50 stands for zero in the data rows.
Here are some points, each followed by its number:
tensor([58., 62., 36., 58., 42., 33., 50., 59., 84., 53., 53., 56., 47., 49., 44., 44., 43., 73., 58., 59., 43., 32., 39., 50., 68., 41., 58., 43., 61., 38., 40., 29., 64.]) 0
tensor([44., 38., 59., 30., 70., 62., 18., 19., 58., 79., 73., 30., 34., 53., 80., 85., 49., 37., 66., 22., 48., 55., 45., 27., 59., 44., 28., 57., 99., 47., 36., 60., 70.]) 1
tensor([64., 50., 59., 46., 34., 44., 67., 55., 48., 53., 54., 44., 55., 50., 66., 52., 55., 42., 58., 41., 35., 51., 39., 55., 39., 51., 61., 55., 55., 68., 42., 54., 63.]) 2
tensor([51., 48., 64., 44., 65., 54., 47., 46., 66., 79., 57., 57., 66., 49., 50., 67., 48., 57., 49., 51., 41., 49., 39., 58., 52., 56., 51., 56., 65., 71., 56., 66., 51.]) 3
tensor([66., 42., 72., 81., 71., 42., 14., 21., 54., 36., 16., 55., 9., 74., 36., 39., 74., 0., 49., 48., 45., 18., 82., 43., 45., 49., 41., 51., 49., 0., 44., 28., 38.]) 4
tensor([38., 55., 50., 42., 58., 62., 56., 50., 49., 52., 44., 42., 40., 57., 52., 49., 47., 41., 53., 55., 43., 57., 52., 62., 40., 54., 38., 43., 53., 49., 51., 50., 44.]) 5
tensor([47., 45., 41., 53., 38., 31., 55., 60., 48., 41., 40., 45., 48., 44., 56., 47., 47., 53., 47., 46., 52., 56., 51., 50., 48., 44., 45., 54., 51., 45., 50., 41., 48.]) 6
tensor([32., 45., 62., 42., 63., 58., 58., 29., 49., 48., 17., 38., 49., 55., 54., 40., 72., 18., 29., 56., 47., 39., 81., 32., 24., 57., 15., 47., 51., 9., 85., 56., 35.]) 7
tensor([41., 38., 51., 47., 66., 52., 49., 42., 77., 93., 62., 37., 33., 75., 58., 64., 72., 40., 75., 55., 42., 59., 36., 60., 42., 73., 40., 58., 55., 61., 57., 70., 24.]) 8
tensor([37., 47., 48., 48., 49., 46., 38., 56., 44., 42., 52., 42., 46., 43., 59., 60., 46., 52., 66., 32., 57., 57., 62., 43., 53., 36., 43., 61., 41., 65., 55., 52., 50.]) 9
tensor([74., 45., 46., 46., 20., 22., 99., 67., 48., 28., 49., 45., 34., 71., 24., 47., 48., 61., 65., 79., 60., 59., 47., 80., 72., 0., 99., 86., 25., 91., 64., 61., 50.]) 10
tensor([43., 63., 61., 34., 54., 54., 58., 46., 46., 67., 44., 52., 52., 60., 63., 58., 48., 20., 47., 54., 48., 61., 57., 69., 42., 42., 25., 34., 72., 39., 49., 44., 47.]) 11
tensor([39., 59., 42., 39., 48., 51., 55., 63., 47., 69., 63., 36., 59., 65., 58., 52., 63., 34., 65., 46., 32., 65., 40., 54., 39., 60., 41., 40., 52., 53., 45., 64., 39.]) 12
tensor([70., 48., 28., 36., 47., 41., 81., 71., 51., 57., 71., 48., 60., 89., 39., 47., 55., 79., 69., 61., 43., 52., 26., 63., 81., 66., 59., 31., 39., 80., 42., 68., 62.]) 13
tensor([38., 45., 45., 29., 60., 56., 37., 48., 16., 57., 48., 35., 48., 49., 45., 64., 42., 62., 37., 33., 56., 59., 59., 42., 70., 54., 29., 43., 50., 75., 60., 59., 48.]) 14
tensor([54., 44., 54., 52., 72., 47., 58., 45., 56., 64., 29., 46., 49., 62., 22., 46., 64., 51., 60., 55., 41., 24., 61., 36., 41., 74., 64., 55., 39., 54., 47., 61., 44.]) 15
tensor([44., 25., 53., 99., 48., 57., 29., 51., 20., 24., 21., 65., 19., 38., 69., 37., 56., 57., 42., 32., 68., 56., 93., 23., 42., 63., 46., 62., 34., 20., 62., 32., 14.]) 16
tensor([34., 52., 59., 22., 56., 60., 48., 53., 14., 38., 68., 49., 46., 51., 48., 50., 47., 44., 41., 43., 65., 70., 51., 69., 43., 61., 28., 53., 44., 63., 63., 57., 53.]) 17
tensor([83., 42., 28., 12., 47., 62., 70., 48., 51., 44., 39., 52., 68., 58., 24., 53., 45., 63., 58., 61., 49., 28., 53., 69., 80., 57., 77., 38., 63., 91., 26., 67., 74.]) 18
tensor([69., 42., 19., 58., 46., 55., 45., 40., 49., 20., 57., 68., 39., 81., 23., 43., 52., 42., 67., 63., 51., 14., 35., 32., 53., 70., 68., 37., 21., 43., 46., 22., 42.]) 19
tensor([62., 58., 41., 55., 46., 46., 37., 52., 60., 49., 50., 55., 59., 47., 36., 51., 37., 46., 62., 56., 43., 41., 42., 38., 45., 46., 74., 45., 36., 51., 51., 34., 46.]) 20
tensor([95., 38., 44., 50., 69., 72., 50., 29., 37., 56., 36., 51., 58., 50., 53., 45., 73., 35., 63., 36., 42., 45., 57., 37., 36., 74., 21., 52., 49., 33., 52., 66., 46.]) 21
tensor([51., 42., 55., 34., 56., 52., 65., 47., 36., 50., 42., 44., 55., 50., 58., 49., 59., 47., 50., 49., 44., 53., 61., 51., 61., 51., 50., 56., 55., 58., 40., 65., 55.]) 22
tensor([56., 40., 43., 51., 62., 71., 30., 45., 52., 54., 47., 63., 53., 43., 75., 69., 29., 51., 57., 54., 64., 48., 31., 57., 53., 51., 51., 57., 35., 64., 54., 41., 56.]) 23
tensor([47., 38., 69., 46., 62., 54., 73., 41., 36., 43., 43., 62., 43., 49., 74., 45., 55., 62., 50., 38., 64., 66., 64., 62., 58., 59., 28., 59., 61., 45., 60., 63., 61.]) 24
tensor([51., 72., 39., 28., 51., 43., 67., 66., 55., 29., 45., 52., 50., 80., 41., 36., 16., 35., 47., 80., 40., 60., 47., 91., 43., 46., 34., 13., 46., 61., 54., 50., 51.]) 25
tensor([30., 56., 25., 47., 61., 59., 52., 55., 85., 99., 65., 39., 60., 77., 47., 69., 62., 52., 73., 50., 38., 55., 44., 50., 53., 65., 52., 47., 64., 94., 55., 87., 51.]) 26
tensor([48., 46., 60., 51., 75., 36., 56., 44., 37., 59., 43., 52., 42., 45., 43., 39., 71., 41., 40., 56., 51., 49., 33., 54., 49., 55., 81., 63., 67., 39., 63., 42., 55.]) 27
tensor([46., 45., 46., 50., 61., 60., 47., 56., 65., 63., 60., 50., 44., 68., 54., 61., 48., 52., 64., 52., 45., 45., 54., 58., 60., 49., 39., 46., 55., 65., 52., 64., 54.]) 28
tensor([34., 58., 59., 38., 46., 43., 54., 43., 56., 57., 46., 54., 52., 42., 58., 46., 39., 59., 37., 47., 48., 60., 57., 53., 51., 32., 46., 42., 56., 48., 53., 55., 52.]) 29
tensor([29., 67., 62., 60., 54., 79., 74., 77., 53., 66., 34., 65., 70., 24., 51., 41., 47., 59., 48., 45., 73., 87., 45., 80., 54., 56., 32., 56., 69., 71., 50., 55., 52.]) 30
Which two points above are nearest to each new point by angle, seen from the average point of the numbered points? Their numbers follow each, nearest first.
tensor([62., 47., 39., 49., 47., 40., 38., 41., 61., 47., 75., 52., 49., 64., 44., 51., 45., 58., 55., 47., 46., 34., 40., 35., 41., 64., 36., 32., 41., 38., 49., 35., 52.]) --> 19 20
tensor([61., 47., 66., 24., 42., 68., 37., 42., 51., 33., 72., 29., 73., 13., 58., 61., 37., 72., 63., 39., 32., 38., 43., 58., 54., 44., 12., 38., 68., 94., 48., 50., 72.]) --> 14 3
tensor([47., 48., 58., 49., 48., 51., 47., 45., 59., 56., 32., 47., 37., 40., 45., 56., 50., 47., 53., 49., 43., 36., 57., 54., 52., 36., 62., 59., 51., 76., 46., 51., 56.]) --> 10 9
tensor([42., 48., 73., 31., 54., 58., 64., 16., 47., 53., 38., 47., 53., 36., 78., 53., 76., 51., 39., 41., 60., 62., 74., 62., 57., 62., 21., 57., 73., 52., 49., 78., 65.]) --> 24 22
tensor([46., 47., 45., 59., 42., 64., 39., 56., 84., 77., 51., 45., 50., 45., 41., 42., 56., 51., 66., 42., 46., 54., 34., 52., 45., 55., 44., 54., 56., 66., 45., 44., 56.]) --> 26 0
tensor([46., 54., 52., 43., 57., 51., 58., 43., 72., 68., 51., 51., 48., 43., 69., 55., 55., 59., 53., 53., 52., 44., 43., 54., 40., 67., 36., 47., 64., 39., 43., 33., 61.]) --> 0 1
tensor([45., 52., 50., 36., 75., 59., 70., 57., 62., 69., 24., 63., 61., 66., 53., 41., 55., 36., 47., 61., 54., 61., 51., 76., 52., 67., 50., 35., 52., 52., 49., 74., 32.]) --> 30 25
tensor([35., 51., 58., 52., 28., 43., 58., 48., 50., 21., 30., 37., 21., 67., 34., 40., 50., 24., 57., 47., 49., 27., 71., 47., 56., 35., 46., 33., 43., 18., 32., 18., 61.]) --> 4 19
tensor([48., 60., 48., 66., 48., 46., 39., 52., 46., 36., 61., 62., 37., 44., 38., 40., 35., 55., 36., 60., 62., 47., 48., 34., 43., 51., 35., 40., 47., 18., 60., 27., 38.]) --> 16 6
tensor([50., 42., 75., 44., 48., 46., 48., 38., 56., 66., 38., 41., 65., 35., 78., 63., 56., 79., 52., 32., 57., 27., 64., 30., 75., 57., 53., 49., 74., 39., 38., 43., 64.]) --> 1 22
tensor([39., 52., 30., 48., 59., 47., 61., 68., 10., 53., 49., 35., 99., 40., 39., 42., 37., 61., 53., 59., 58., 61., 25., 47., 65., 64., 83., 54., 43., 75., 53., 56., 51.]) --> 13 18
tensor([46., 50., 34., 74., 39., 66., 22., 60., 93., 55., 51., 49., 40., 64., 52., 40., 23., 65., 35., 56., 56., 38., 60., 50., 59., 44., 19., 40., 87., 42., 46., 52., 35.]) --> 0 28
tensor([62., 62., 47., 48., 31., 49., 57., 57., 65., 32., 54., 57., 56., 52., 54., 44., 44., 53., 47., 61., 47., 42., 44., 51., 42., 40., 49., 48., 49., 54., 42., 42., 51.]) --> 0 20
tensor([46., 53., 48., 60., 29., 46., 46., 63., 75., 70., 47., 42., 50., 57., 47., 46., 50., 46., 52., 56., 22., 40., 49., 38., 47., 38., 67., 45., 35., 64., 55., 55., 50.]) --> 20 0
tensor([41., 61., 59., 44., 59., 50., 75., 45., 53., 53., 48., 38., 48., 40., 63., 50., 50., 43., 46., 46., 40., 51., 64., 76., 50., 41., 53., 55., 53., 43., 49., 45., 58.]) --> 29 11
tensor([92., 46., 33., 99., 11., 7., 83., 89., 78., 12., 99., 76., 56., 95., 41., 21., 83., 81., 64., 66., 19., 55., 52., 37., 75., 27., 71., 1., 44., 37., 62., 81., 41.]) --> 13 0
tensor([58., 49., 49., 52., 38., 33., 76., 47., 56., 58., 68., 54., 47., 52., 73., 50., 58., 42., 61., 72., 27., 63., 44., 64., 75., 36., 61., 61., 51., 50., 47., 56., 52.]) --> 10 2
tensor([61., 40., 56., 43., 54., 58., 55., 37., 45., 49., 45., 30., 60., 46., 54., 46., 45., 51., 52., 44., 58., 47., 57., 49., 57., 68., 43., 48., 54., 44., 40., 51., 50.]) --> 21 22
tensor([59., 43., 44., 53., 54., 44., 92., 51., 15., 34., 61., 51., 41., 71., 47., 36., 56., 35., 88., 57., 53., 58., 35., 59., 56., 54., 72., 49., 39., 36., 60., 58., 52.]) --> 10 13
tensor([46., 48., 54., 52., 56., 35., 54., 51., 57., 51., 49., 51., 34., 55., 51., 50., 42., 51., 40., 52., 50., 38., 57., 50., 55., 46., 48., 51., 55., 42., 55., 48., 55.]) --> 0 6
tensor([40., 43., 54., 36., 74., 62., 25., 44., 52., 66., 47., 39., 60., 24., 64., 66., 48., 43., 42., 30., 47., 43., 45., 10., 42., 54., 42., 64., 49., 56., 38., 71., 53.]) --> 1 9
tensor([43., 53., 56., 57., 52., 58., 54., 63., 55., 53., 38., 57., 50., 42., 66., 46., 54., 57., 43., 44., 63., 68., 50., 63., 60., 54., 45., 55., 60., 55., 50., 51., 55.]) --> 30 24
tensor([51., 47., 45., 40., 40., 59., 52., 66., 43., 58., 64., 47., 51., 61., 44., 58., 43., 60., 59., 51., 48., 59., 61., 68., 64., 41., 46., 47., 51., 78., 52., 57., 63.]) --> 13 28
tensor([47., 56., 56., 36., 55., 57., 63., 48., 60., 65., 35., 45., 56., 56., 39., 47., 61., 41., 58., 50., 40., 51., 49., 45., 44., 57., 49., 55., 47., 52., 43., 62., 48.]) --> 15 12
tensor([53., 38., 66., 72., 26., 33., 45., 35., 28., 0., 19., 54., 22., 18., 55., 48., 49., 74., 12., 28., 81., 36., 73., 53., 85., 25., 36., 70., 58., 26., 46., 11., 63.]) --> 6 16
tensor([48., 57., 51., 39., 42., 57., 49., 54., 45., 64., 51., 36., 84., 31., 72., 35., 60., 44., 44., 52., 38., 70., 54., 53., 20., 51., 49., 59., 55., 56., 50., 58., 45.]) --> 12 2
tensor([63., 58., 45., 87., 44., 29., 64., 61., 54., 32., 52., 65., 38., 72., 35., 29., 50., 41., 53., 67., 62., 52., 30., 54., 48., 50., 68., 44., 43., 12., 65., 29., 26.]) --> 19 20
tensor([45., 53., 41., 57., 33., 54., 55., 52., 69., 60., 57., 51., 57., 35., 66., 59., 47., 64., 68., 41., 47., 53., 37., 54., 49., 57., 37., 33., 58., 60., 38., 41., 54.]) --> 0 2
tensor([66., 55., 41., 59., 41., 36., 58., 63., 73., 56., 65., 56., 38., 64., 21., 40., 45., 56., 60., 61., 42., 50., 33., 59., 53., 36., 65., 41., 50., 52., 47., 43., 53.]) --> 0 20
tensor([37., 57., 29., 65., 53., 57., 38., 76., 53., 53., 48., 68., 36., 55., 25., 52., 37., 60., 63., 50., 77., 64., 30., 69., 47., 53., 52., 46., 37., 56., 58., 91., 36.]) --> 30 26
